In the data rows, the value 128 means zero.
Here are some points, each followed by its number:
[190 110 169 149 106 159 133 172 120 119 130 104  99 103  93  93] 0
[123 145 185 123 108 113 112 147 112 152 163 113 115 127  98 112] 1
[175 157 115 149 124 110 113 126 142 158 120 116 107 113 112 112] 2
[127 139  99 109 123 149 119 115 132 110 120 133 132 117 146 179] 3
[114 150 171 124 109 120 114 129 105 158 169 124 121 130 105 107] 4
[243  83 184  92 255 109 174  97 122  83  82 107 112 113  84  85] 5
[137 125 143 157 159  98 151 117 134 124 103 142 133 130  91 104] 6
[ 94 115  98 108 147 176 128 106 122  95 113 106 134 104 155 247] 7
[ 96 109 128 125 150 135 199 104 119 119 129  97 150 119 102 168] 8
[102 112 124 128 113 126 123 124 143 151 133 115 172 129  92 160] 9
[106 142 176 128 113 122 114 105  98 138 140 128 113 131 182 112] 10
[109 116  90 111 113 137 109 121 144 157 144 133 179 123 136 128] 11
[111  84 104 135 148 207 125 136 105  86  84 123 115 159  84 240] 12
Which three points above are nearest to each new point by angle? Their numbers follow each, nearest first.
[ 87 130  83  95 164  98 135 108 252  77  74 255  87 187  83 109] 6 5 3
[195  97 194 144 100 160 125 201 118 102 127 121  90  99  92  83] 0 1 5
[255 153 105 101 105 109 102 124 171 125 115 122  96 102 105 130] 2 0 5
[101 150 152 150 123 125 126 115 108 136 140 116 109 123 143 131] 10 4 1
[ 92  88  85 120 115 123 101  84 170 202  97 160 255 110 126  89] 11 9 6
[103 131 130 117 112 138 114  97  99 138 140 153 135 158 170 113] 10 11 4
[ 97 141 129 112 107 121 116 105 108 145 186 112 110 141 222  96] 10 4 11
[ 99  80  96 117 168 173 158 255  95  78  80  94  88 119  83 255] 12 7 8
[148 124 108 109 123 102 141 137 107 133 200 126  95 109 205  83] 10 4 1
[195 111 129 138  98 138 121 196 114 119 175 133  88 102 108  83] 0 1 2
[112 123 135 119 174 104 118 138 154 168 121 138 140 111 101  93] 6 5 2
[105 149 145 133 108 109 112 109 104 145 178  99 103 129 221  99] 10 4 1
[111 132 118 118 120 130 123  99 102 114 154 120 117 135 234 121] 10 3 7
[214 124 138 147 112 126 129 170 129 119 138 104  96 107  99  98] 0 2 5
[ 88 108 138 135 204 111 212 131 167  77  74 148  88 194  80  93] 6 5 8
[116 124 118 130 111 149 119 108 114 151 130 142 144 142  91 159] 9 12 11
[ 99 254 163  85 101  83  91 200 114  95 120 102  81  88 255 100] 10 1 4
[101 120 121 118 114 110 118 144 112 148 142 165 168 117 129 121] 11 9 4
[111 121 128 134 116 139 119 124 128 135 151 127 132 128  98 158] 9 12 7
